Some points, one per row:
[0.5 1.1 2.0 1.3 1.0 1.2 1.6 1.0 1.3 1.3 1.4 1.2 1.0 0.9 1.3 1.6]
[ 0.8 -0.2 -0.7  0.1 -0.1  0.1 -0.4  0.6  0.4 -0.3  0.5 -0.3 -0.7  0.0  0.1 -0.7]
[ 0.1 -0.8  0.1  0.2 -0.8  0.1  0.2 -0.2  0.3  0.3 -0.5 -0.2  0.7  0.1  0.0 -0.3]
[-0.4 -1.2 -1.8 -0.6 -1.5 -1.0 -1.1 -0.6  0.2 -0.8 -0.6 -1.5  0.0 -0.7  0.4 -0.9]
[ 0.5  0.0  0.4  0.2 -0.5  0.8  0.1  0.1  1.8  0.7  0.0 -0.1  0.3  0.7  0.8  0.4]
[ 1.5  0.0  1.4  0.0  0.1  1.2  0.6  0.5  2.5  0.5  0.8 -0.1  1.4  1.8  1.2 -0.2]
[ 1.1  0.6  0.8  0.9  0.9  0.4  0.3  1.5 -0.2  1.1  0.7  1.3  0.6  0.5  0.5  1.5]
[-0.3 -0.1 -1.0 -0.5  0.7 -0.4 -1.1 -0.5 -1.7 -0.6  0.5  0.9 -0.6 -0.7 -0.8 -0.1]
[ 0.4  0.9  0.2  0.0  0.4  0.4 -0.1  0.7 -0.3 -0.3  0.0  0.6  0.1  0.3 -0.6  0.5]
[ 2.0  0.9  0.4  1.4  1.4  1.2 -0.2  1.0  0.5 -0.1  1.6  1.1  0.5  1.5  0.5  0.4]
[2.2 1.0 1.0 1.7 0.9 1.4 2.0 1.6 1.3 2.1 1.8 1.0 1.6 1.1 2.8 1.1]
[1.9 2.2 1.4 1.0 1.5 1.7 0.9 1.2 0.9 1.1 2.4 1.8 1.3 0.8 1.1 1.7]
[-0.6 -0.1 -0.2  0.1  0.0 -0.1 -0.9 -0.5 -0.5 -0.7 -0.1  0.1 -0.3  0.1 -1.0 -0.2]
[-1.1  0.2  1.1  0.4  0.5 -0.2  0.8 -0.2 -1.0  0.5 -0.1  0.4  0.0 -0.3 -0.3  0.4]
[-1.2 -0.6 -1.8 -1.3 -0.5 -0.8 -1.3 -1.2 -1.8 -1.2 -0.6 -0.8 -1.4 -1.0 -1.6 -1.1]
[-1.2 -2.0 -1.1 -1.0 -2.2 -1.6 -1.5 -1.6 -0.5 -1.1 -1.9 -2.1 -0.7 -1.0 -0.5 -1.6]
[ 0.3  1.0  0.5  0.4  0.4  0.7  0.2 -0.2  0.1  1.0  0.7  0.9  0.3  0.3 -0.1  0.3]
[-0.1 -1.8 -0.1 -1.5 -1.5 -0.8 -0.1 -0.7  1.9  0.1 -1.4 -1.2  0.1 -0.5  1.3 -1.0]
[1.2 1.6 1.1 1.7 1.3 1.5 0.7 1.4 1.0 0.7 1.2 1.2 0.8 1.1 0.7 0.5]
[-1.8 -1.9 -2.6 -2.0 -1.3 -2.3 -2.4 -1.9 -1.8 -2.2 -2.1 -2.2 -2.2 -1.8 -2.0 -1.8]
23 more points follow, each with its number after it:
[-1.0  0.1 -0.4 -0.6 -0.1 -0.6 -0.8 -0.6 -1.3  0.0 -0.4 -0.6 -0.5  0.1 -1.2  0.0] 0
[-1.6 -1.7 -1.4 -2.0 -2.2 -1.2 -0.8 -0.8  0.2 -0.9 -1.9 -2.1 -0.2 -1.1 -0.7 -1.6] 1
[-0.2 -1.6 -0.9 -0.6 -1.3 -0.4 -0.9 -0.7  1.1  0.2 -0.9 -1.4  0.5  0.1 -0.4 -1.1] 2
[ 0.0  0.3 -0.4 -0.8 -0.7  0.1 -0.5 -0.3 -0.6 -0.6 -0.5 -0.2 -0.4 -0.1 -0.3 -0.5] 3
[1.0 0.2 1.4 1.6 1.0 0.7 1.9 0.5 0.5 1.6 0.0 1.4 0.9 0.7 0.9 1.1] 4
[-0.2 -0.5 -0.5 -0.6 -0.5 -0.7 -0.2 -1.3 -0.8 -0.5 -1.1 -0.1  0.0 -0.3 -0.8 -0.3] 5
[-1.2  0.2  0.0 -0.4 -0.1 -0.2 -0.9 -0.4 -1.4 -1.5  0.3 -0.4 -0.4 -0.6 -0.4 -0.2] 6
[ 0.8 -0.2  0.1  0.3 -0.6 -0.1  0.6  0.1  0.5  0.5  0.5 -0.3  0.1  0.1  0.4 -0.1] 7
[-0.8  0.0 -0.7 -1.0 -0.4 -0.5 -1.3 -1.1 -1.1 -0.7  0.0 -0.3 -0.9 -1.7 -0.8 -0.6] 8
[0.8 1.6 1.5 1.7 0.6 1.5 2.4 1.3 1.5 2.0 0.9 0.2 2.3 1.6 3.0 1.7] 9
[ 0.6  0.0 -0.2 -0.6  0.5  0.2 -0.3 -0.2 -0.3 -0.1  0.0  0.1 -0.1  0.3 -0.4  0.0] 10
[ 0.0  1.2  1.5  0.8  0.6  1.0  1.3 -0.2  0.1  1.3  0.3  1.4  0.8  0.5  1.0  0.9] 11
[-0.2  0.4  0.2 -0.6  0.2  0.6  0.2 -0.1 -1.0 -0.4 -0.1 -0.5 -0.3  0.0  1.0 -0.2] 12
[-0.1 -0.9 -0.6 -0.5 -0.3  0.0 -0.8  0.1 -0.5 -0.4  0.1 -0.1 -0.3  0.2 -0.4 -0.5] 13
[-1.3 -0.3 -0.1 -0.5 -0.2 -0.2  0.2 -0.4 -0.8 -0.1 -0.8 -0.1 -0.4 -0.6 -0.7 -0.2] 14
[ 0.2  0.4 -1.4  0.3  1.9  0.0 -0.5  0.0 -1.7 -0.3  0.2  0.9 -1.3 -0.9 -0.4 -0.3] 15
[-1.1 -0.8 -1.0 -0.4 -0.1  0.2 -0.6 -0.2 -1.3 -0.6 -0.2 -0.2 -0.6  0.2 -1.4 -0.5] 16
[-0.1 -0.7 -0.9 -0.2 -0.1 -0.2 -0.4  0.0 -0.9 -0.6 -0.7 -0.3  0.1 -0.3 -0.5 -0.6] 17
[0.9 0.5 0.0 0.1 1.1 1.1 0.4 1.1 0.6 0.4 1.0 0.6 0.5 1.1 0.5 1.1] 18
[-1.7 -2.1 -0.8 -1.1 -2.4 -1.5 -0.8 -1.4  0.9 -0.5 -1.8 -2.0  0.0 -0.6  0.8 -1.4] 19
[ 0.0  0.0 -0.3 -0.5  0.0  0.1 -0.4 -0.6 -0.3  0.2  0.0 -0.3 -0.3  0.1 -0.4 -0.3] 20
[1.1 1.3 0.8 0.7 0.5 0.7 0.1 0.6 0.4 1.1 1.0 1.4 0.2 0.7 0.6 0.4] 21
[ 0.2  1.2 -0.1  0.9  2.5  0.7  0.2  0.7 -0.3  0.1  1.3  1.5 -0.1  1.1  0.0  1.3] 22
Which three of these numbered points are nearest to each point below, ignoring the direction in which the first points spread most? Their numbers follow each, nearest first.
[ 0.7  0.3  1.0  0.3 -0.7  0.6  1.1  0.6  3.3  1.1  0.5  0.0  2.0  1.3  2.4  0.8] > 19 1 2
[-0.1 -0.9  0.4  0.3 -1.6 -0.3  0.6 -0.2  2.3  1.3 -0.3 -0.8  1.2  0.3  1.4 -0.4] > 19 2 1
[ 0.5 -1.0 -0.4  0.2 -0.6 -0.6 -0.3  0.2  0.3  0.7  0.3 -0.4  0.4  0.0  0.1 -0.3] > 7 13 2
[-0.3  0.9  0.8  0.1  0.6  0.1  1.3  0.0 -0.4  0.8 -0.3  1.1 -0.3 -0.4  0.6 -0.1] > 11 14 4
[-1.9 -2.0 -2.5 -1.5 -1.6 -2.0 -2.6 -2.1 -2.2 -2.4 -2.0 -2.0 -1.9 -2.7 -2.1 -2.1] > 8 17 21
[1.8 1.8 2.4 2.1 1.8 1.7 2.3 1.1 1.7 2.7 1.5 1.7 1.9 1.9 1.9 2.3] > 4 5 11
[-0.2 -1.1 -0.2 -0.6 -2.1 -0.1 -0.1 -0.5  1.6 -0.3 -0.9 -1.1  0.4 -0.4  1.2 -1.0] > 19 1 2
[-0.6  0.0 -1.1 -0.9 -1.2 -0.2 -1.2 -0.8 -1.0 -1.6 -0.8 -0.8 -1.4 -0.8 -1.3 -0.6] > 3 21 20
[-1.1 -0.9 -1.0 -1.2 -0.6 -0.5 -0.7 -1.7 -1.1 -0.6 -0.9 -1.1 -1.1 -0.9 -1.6 -1.4] > 20 10 14
[-0.6 -1.6 -0.4 -0.9 -1.6 -1.0 -1.0 -1.1 -0.2 -0.3 -1.1 -1.5 -0.4 -0.6 -0.2 -1.0] > 7 2 1
[ 1.0  0.8  0.0  0.8  1.5  0.2 -0.1  1.1 -0.4  0.6  0.6  1.2 -0.1 -0.4 -0.1  0.7] > 15 21 17
[-1.1 -1.3 -0.7 -0.4 -1.2 -1.5  1.8 -0.7 -0.9 -0.7 -1.5 -1.6 -0.6 -2.0  1.2 -0.6] > 9 4 7
